In the rows, 128 means zero.
A state moves one step at a time under one of 6 hidden systems, and each row is a state written as 18 numbers. Each run below is a few steps of one system.
path 1, Z_975, 9 rows:
[[107 127  85 105 164 200 141 136 105 183 130 117  95 178  99 190 185 187]
 [183 112  81 157 164 166 164 104  87 116 124 168 159 138  46 185 128 145]
 [165 101 131 148 148 150 122  93  82  70 210 128 181 116  90 102  73 145]
 [161  89 131 142 122 124 111 118 102  69 178  56  68 102 161 100  88 169]
 [169 166  97 127 101 155  81  89 150  97  96 111  34 111 167 128 105 156]
 [127 145  97 143 164 204  54 105 187 117 126 163  90 126 136 134 160 103]
 [146  76  82 158 141 138  84 135 163  94 144 151 142 115 101 123 225  95]
 [153 103  84  91  70 114  91 118 105 112 177 138 164 134 117  90 203 154]
 [138 119  96  83 103 170 112 147  66 157 185 107 105 145 143 130 170 195]]
path 2, Z_621 (9 x 18):
[[146 111 125 121 116 129  83 114 157  92 146 143 126  81 124  93 122 112]
 [128 116 132 110 100 144  86 153 126 141 154 153 119 148 171 114 162 135]
 [154 146 128 114  86 103 162 155  98 160 123 127 134 145 157 149 142 132]
 [102 164 132 131 127 103 158 127 113 145  75 146 159 119 108 127 114 113]
 [ 87 100 139 141 164 113 129 117 172 123 107 122 141 128  91 127 145 112]
 [131  96 130  91 121 127 112 103 169 122 161  97 114 111 110 117 129 140]
 [138 125 142  88 106 157 110 121 113 141 169 146 133 145 141 119 106 156]
 [154 117 142 145 119 126 153 153  82 134 146 152 161 158 136 145 117 129]
 [127 127 131 159 122  88 148 148  95 109 105 132 152  94 116 109 121 106]]
path 3, Z_975:
[[108 178 101 129 133 127 144  91 135 142  75 123 118 162 113 153 141 143]
 [103 110 143 135 167 147 131 105 153 134 130 157 160 175  86 142 122 128]
 [158  61 157 140 125 100 148 146 132 111 149 139 151 134 109 134 114 121]
 [165 132 150 108  77 106 130 140 104 121 147 134 132 107 162 107  84 131]
 [110 168 139 129 132 149 116 155 111 144 125 105  89 104 181 120 105 125]
 [100 162 105 153 155 132 129 127 147 128  69 120 103 104 122 138 149 106]
 [ 94 132 120 125 145 116 120  88 176 122 112 141 167 137  85 116 152 107]
 [128  76 153 109 116 102 142 127 157 136 167 122 161 168 119 130 151 129]
 [167 114 145 113  78 106 152 157  98 145 135 142 128 158 160 143 120 148]]
path 4, Z_621:
[[111  94 123  98  95 109 111 101 111 118 142 118 124 189 117 105 148 200]
 [149  85 167 112 108 116 155 151  99 135 105 149 103 136 118 141  65 169]
 [132 111 172 140 156 140 144 174 127 143 135 166 154  78 125 133  75  83]
 [113 130 136 146 143 117 117 145 146 118 182 112 183 100 145 104 161  72]
 [110 147 117 115  82  83 105  98 133 109 147  94 150 156 156  82 165 137]
 [122 123 151 109  82  90 126 108 134 126  83 151 112 190 142 121 107 167]
 [152  94 161 115 121 116 151 145 162 144  86 180 125 125 105 156  88 115]
 [137 107 133 101 135 139 127 154 155 152 153 159 165  68  96 127 136  84]
 [ 97 123 120  98 119 127 113 141 114 145 186 112 174 123 127  96 182 125]]
path 5, Z_208 (9 x 18):
[[132 149 138 175 151 171 121 198  85 156 139 185 153 156 186 148 158  84]
 [106 136  85 152 182 205  79 131 127 132 104 194 131 133  91 141 168 119]
 [150  92  59 110 126 147  99  86 136  99 137 127 119 115  56 125 186 170]
 [166  91 108 112 100 114 144 110  69  95 177  74 116 126 114 113 116 196]
 [132 118 160 141 151 136 169 171  73 138 160  67  92  99 160 143  69 147]
 [142 161 148 143 178 175 146 143 163 155 143 112 105  79 153 167  81  73]
 [146 161 125 126 136 164  80  72 222 113 128 141 103 127 145 132 114  95]
 [158  98 127 121  83 107  86  95 186 104 125 133  91 190 160 125 167 150]
 [178  88 132 147  80 103 135 172  83 124 126 153 111 181 171 146 153 153]]
path 6, Z_245 (9 x 18):
[[100 208 115 154 130 104 125  72 107  91 112 106 166 127 130  90 104 116]
 [146  99 152 190 163 110 155 106 143  82 157  64 115 161 145 150  97 122]
 [132 100 183 144 142 124 158 150 147 149  96 187 147 176 119 165  82 112]
 [ 74 127 162 132 166 163 102 190 112 157 148 154 145  97 148 106 122  94]
 [118  99 126 102 107  96 128 173 174 153 141  95 121  86 147 124 196  97]
 [ 82 164 114 102  85  69 121  97 152 129  68 126 138 143 118  95 162 136]
 [ 72 142 117 156 161 118 136  85 105  98 131  59 130 166 113 112 132 164]
 [143  92 140 152 155 113 196 122 113 130 142 111 162 175  91 176 118 140]
 [123 127 163 145 140 122 155 167  80 138 131 180 192 118 114 121  82 100]]
path 7, Z_110 (9 x 18):
[[ 91 146 124 160 130 105 148 152 133 157  96 118 136 205 171 155 209 112]
 [ 64 137  99 147 139  82 144 119 123 130  60 120 155 156  83 123 197 131]
 [ 50  96 136  94 130  73 126 111 160 122 117  98 159 107  74  78 156 134]
 [ 95  92 159  40  97  99 144 115 170 167 168 104 152 149 105 114 131 160]
 [128  99 171  91  96  97 182 133 101 164 162 117 164 204 134 147 111 175]
 [135  84 172 164 122  65 199 161 113 135  96 122 140 184 131 163 110 130]
 [124 124 157 146 108  46 170 114 173 119  36 145 136 150 114 140 111 103]
 [ 77 155 171 110  99  68 112  87 197 122  86 143 159 164 142  86 108 102]
 [ 68 139 171  95 103 106 108 126 182 169 145 144 169 207 169 106 165 111]]
path 8, Z_208 (9 x 18):
[[116 140 140 123 157 126 169  82 125 122 124  57  91 139 109 146  60 170]
 [161 112 161 146 136  88 177 120 179 115 117  80 102 101 139 157  80  94]
 [161 138 176 134 106 114 109 128 177 113 135 158 131 113 178 113  72  74]
 [105 128 155 101 100 135  72 148 179 151 106 176 104 147 179 108 145 111]
 [136 145  97 111  88 127 119 141 129 161  98 171 130 177 146 149 206 133]
 [132 145  84 170 119 124 123 129  58 104  92 151 142 163 120 127 168 152]
 [107  89 104 173 163 124 129 160  71  98 131 112 137  93  93 110 158 134]
 [126 108 124 115 162 161 130 137 108 130 198 112 164  74  90 115 118 120]
 [106 141 139  80 150 171 126  87 142 147 172 103 125 123 107 127  79 159]]
path 9, Z_181:
[[125 107 147 108 106 117 134 185 140 167  95 154 106 113 141 139 143 114]
 [148 144 116  88 112 163 136 157 102 173 155 138 129 111 139 147 140 137]
 [128 141 119 114 130 157 121 104  94 128 183 110 145 159 131 124 131 164]
 [112 113 137 146 145 104 139  89 136  94 147  75 136 155 117 115 119 144]
 [119 124 131 144 135  91 151 110 156 113  72 109 108 114 104 137 114 121]
 [120 132 128 124 139 138 130 149 132 144  72 176 113  94 104 135 112 114]
 [144 136 138 116 121 157 114 156 102 145 147 182 158 105 130 121 108 110]
 [143 143 141 129 102 129 110 131  99 118 176 129 146 149 176 102 118 132]
 [ 99 134 133 138 121 104 123 123 128 120 143  71 114 151 168 108 150 140]]
path 10, Z_110:
[[141  79 142 154 125 116  70 109 184  74 174 148 157 147 140  87 151  96]
 [144 103 112  90  68 133  76 148 138 141 116 160  82 155 165 118 188 162]
 [ 85 166 120 116 103 123 132 172  36 155  96 131 115 123 153 102 130 167]
 [ 91 149 139 139 167 114 182 172 111 160 128  75 142  68 128 140 124  87]
 [156 155 104 120 141 119 173  65 179 128 146  85 158 119  83 167 133 104]
 [131  96 131 147 143 131 103  56 154  72 159 108 134 188 108 116 112 160]
 [116  50 156 121 133 151  88 155 147 129 114 174  85 164 125 128 127 162]
 [133 126 142  96  91 125 126 179  85 161  88 205 141 104 122 118 109 135]
 [140 162 149 132  98  86 155 168  94 133 142 117 166  77 167 104 106  84]]
path 11, Z_245 (9 x 18):
[[164 134 125  93 113 194  73 136 147 141 116 194  70 101 144 132  95 141]
 [159 147  81  94 120 205  65 115 155 138 152 146  77 101 147 135 163 138]
 [188 150  57 112  91 163  82  91 144 115 128 156 101 150 133 145 192 149]
 [178 142  69 150 105 168  78  94  82  85 115 166  98 163 130 128 150 182]
 [197  89  93 141 125 184 101 127  74  94 139 156  72 134 115 149 115 193]
 [207 106 102  91 109 194 104 138  97 136 137 192  91  90  99 152  91 169]
 [196 155  88  75  96 199  72 122 115 130 160 173  94  58 130 121 110 143]
 [220 167  74  95  77 175  72  89 146 106 150 138  70  93 159 132 133 143]
 [211 173  75 128  96 183  74  65 141  96 107 162  61 153 151 150 122 165]]
path 12, Z_181:
[[153 110 120 168 120  52 149 107 166  74  98 107 155  88  97 114 139  82]
 [141 123 126 111  84 110 101 146 159 135  36 195  77 124 135 128 137 131]
 [121 105 156  91 142 185 109 194 142 189 163 175 129 100 145 143 131 101]
 [190 167 108 123 108 162 140 120  93 138 208 111 156 141 166 149 135 123]
 [109 119 112 165 137 126 104  94 100  83 150  75 104 195 155 111 155 182]
 [ 92  75 124 139 159  84 144 113 180 102 113  61 109  98  85 120 159 120]
 [160 144 102 105 116 121 146 103 179 142  56 164 106  93  76 161 122 115]
 [138 117 148 125 150 195  98 151 125 151 119 223 131 139 114 148  93 123]
 [179 109 156 159 133 147 126 159  93 111 208 138 160 118 172 126  96  98]]

Which system made each of these runs?
path 13 (2 x 18):
[[116 174 120 135 117 111 123 125 159 136  76 156 137 122 138 129 143  88]
 [ 91 121 122 167 159 127  93 109 145  90 124 104 117 139 132 102 147 122]]
	Z_245
path 14, 2 rows:
[[179 109 117 109 128 128 153 131 160 132 160 106 128  64 104 149 123 103]
 [161 156 106 124 113 167  97  91 124 113 111 154  86 146 138 139 106 159]]
	Z_181
path 15:
[[146 245 103 133  91 138 126  84  77 128  93 145 124 161 170 127  90 149]
 [ 44 119 146 174 221 190  93 134 122 125 114 132 105 155 120 123 111 136]]
	Z_975
path 16, 2 rows:
[[111 137 119 165 169 162  93 141 115 108 137 171 165  94 116 103 131  86]
 [163 129 124 146  88  97 100 126 136  96 147 159 168 131 155  97 150  93]]
	Z_181
path 17 (2 x 18):
[[100 163 123 137  86  84 121 108 107 121  29 166 111 196 139 118 136 163]
 [117 101 107 173 113  55 155 182  97 114  68 128 146 106 118 121 196 101]]
	Z_208
path 18:
[[135 141  96 100 109 133 103 110 137 125 135 151 155  79  96 102 149 114]
 [149 139 114 117  92 115 103  88 130  93 161 101 128 132 149  99 132 144]]
	Z_245
path 19:
[[123 130 146 111 144 150 153 116 141 159 137 124 127 166 123 161 104 142]
 [127 155 123 141 149 157 138 150 109 154 143 151 162 125 127 147 140  98]]
	Z_245
path 20 (2 x 18):
[[136  94 146 141 140 121 146 165 154 141 107 118  93 105 136 149 127 108]
 [ 93 129 135 105 132 128 112 126 167 145  95 159 137 113 103 113 131 111]]
	Z_245
path 21, 2 rows:
[[100 146 108 133 150 111 162 124 146 151  96 124 160 123  88 149 168 102]
 [ 95 121 127 161 145  97 126 112 121  93 137 118 184 130 103  91 147 109]]
	Z_245
path 22, 2 rows:
[[156 152 163 157 113  91 173 120 125 120  79 151 139 153 145 148  67 109]
 [134 123 133 155 144 114 117 118 181 107  90 176 152  99  96 124 116  71]]
	Z_621
path 23, 2 rows:
[[153 118 127 109  99 121 135 172 126 153  88 163 101  87 130 143 127 119]
 [119 176 123 108 131 147 129 141 123 155 138 146 162  84 130 119 121  92]]
	Z_975
path 24:
[[109 129 167  99 112 116 164 148 118 180 114 176 172 177 119 148 107 132]
 [133 115 158 153 113  65 168 148 119 128 127 140 194 157 136 127 135  93]]
	Z_110
path 25 (2 x 18):
[[139 145 124 124 129 164 117 104 127 140 175 143 160 189 142 144 148 136]
 [158 139 111 160 114 137 132 163  76 130 137 147 136 157 166 144 159 124]]
	Z_245
path 26, 2 rows:
[[141  68 143 166 183 135 158 150 153 123 130 126 126 107  91 164 120  99]
 [181 134 131 131  85  79 138  99 138  91 137 139 170 108 123 108 106 101]]
	Z_975
path 27:
[[192 135 109 149 111 154 107 105 108 104 176 195 192 171 124 132 142 117]
 [156  76 115 184 109 110  88 172  97  77 132 131  95 126 171 105 175 127]]
	Z_110
path 28:
[[ 71  99 158 148 139 145  87 195  83 143  84 211 127 162 141 101 137 139]
 [102  78 131  90 127 111 138 190 108 151  86 160 127  31  61 107 126 128]]
	Z_975
path 29, 2 rows:
[[148  97 135 121 110  91 156 125 105 110 103 146 149 101  78 121  88 144]
 [146 111 175 115 105  90 135 127 158 115 135 117 123 103 151 110  70 112]]
	Z_110
path 30 (2 x 18):
[[106  76 108 142 153 137  96 165 171 129  85 137  77 104 112 136 193 118]
 [113 163  94  65  96 132 105 106 104 142 101 161 138  85  82  91 129 160]]
	Z_110
path 31, 2 rows:
[[ 97  82 120 153 112  76  87 130 138  83  95 136 126 124 113  79 174 128]
 [ 83 122 134  55  84 103 104 144 154 157 104 120  99  94 131  90 146 148]]
	Z_110
path 32, 2 rows:
[[ 95  89 127  98 118  81 147 139 134 130 127  66 113  97 101 112 154 149]
 [152 167 119  74  90 118 160  93 149 163 121 115 122 148 128 158 118 149]]
	Z_975
path 33 (2 x 18):
[[ 80 166 150 104 144 150 108 101 168 152 167 103 140 156 158 114 124 121]
 [116 167 123 170 158 114 168 104 142 133 121  96 162 171 134 159 147  95]]
	Z_181
path 34 (2 x 18):
[[121 139 168 153 119 127 104 176 105 126 151 148 135 126 198 100 104 100]
 [123 110 144 129 118 109 127 175 158 149  93 105  67 108 171 140 145 114]]
	Z_245
path 35, 2 rows:
[[145 128 145 105  86 102 134 138 141 146 157 158 184 153 145 121 150 102]
 [ 83 149 142 124 124 135 114 135  92 144  98 173 145 171 130 111 118 151]]
	Z_208
path 36:
[[179 129 153 133 121 133 135 120 131 112 177 125 145 106 146 128  71 106]
 [188 131 127 154 121 147 123 124 144 116 142 134  96 152 171 160 116 118]]
	Z_110
path 37 (2 x 18):
[[154 146 132 195 178 170 142 145  78 116 140 175 167 132 125 153  90  98]
 [155 106 126 185 108  99 105 156  61  65 142 137 143 113 154  84 128 126]]
	Z_181
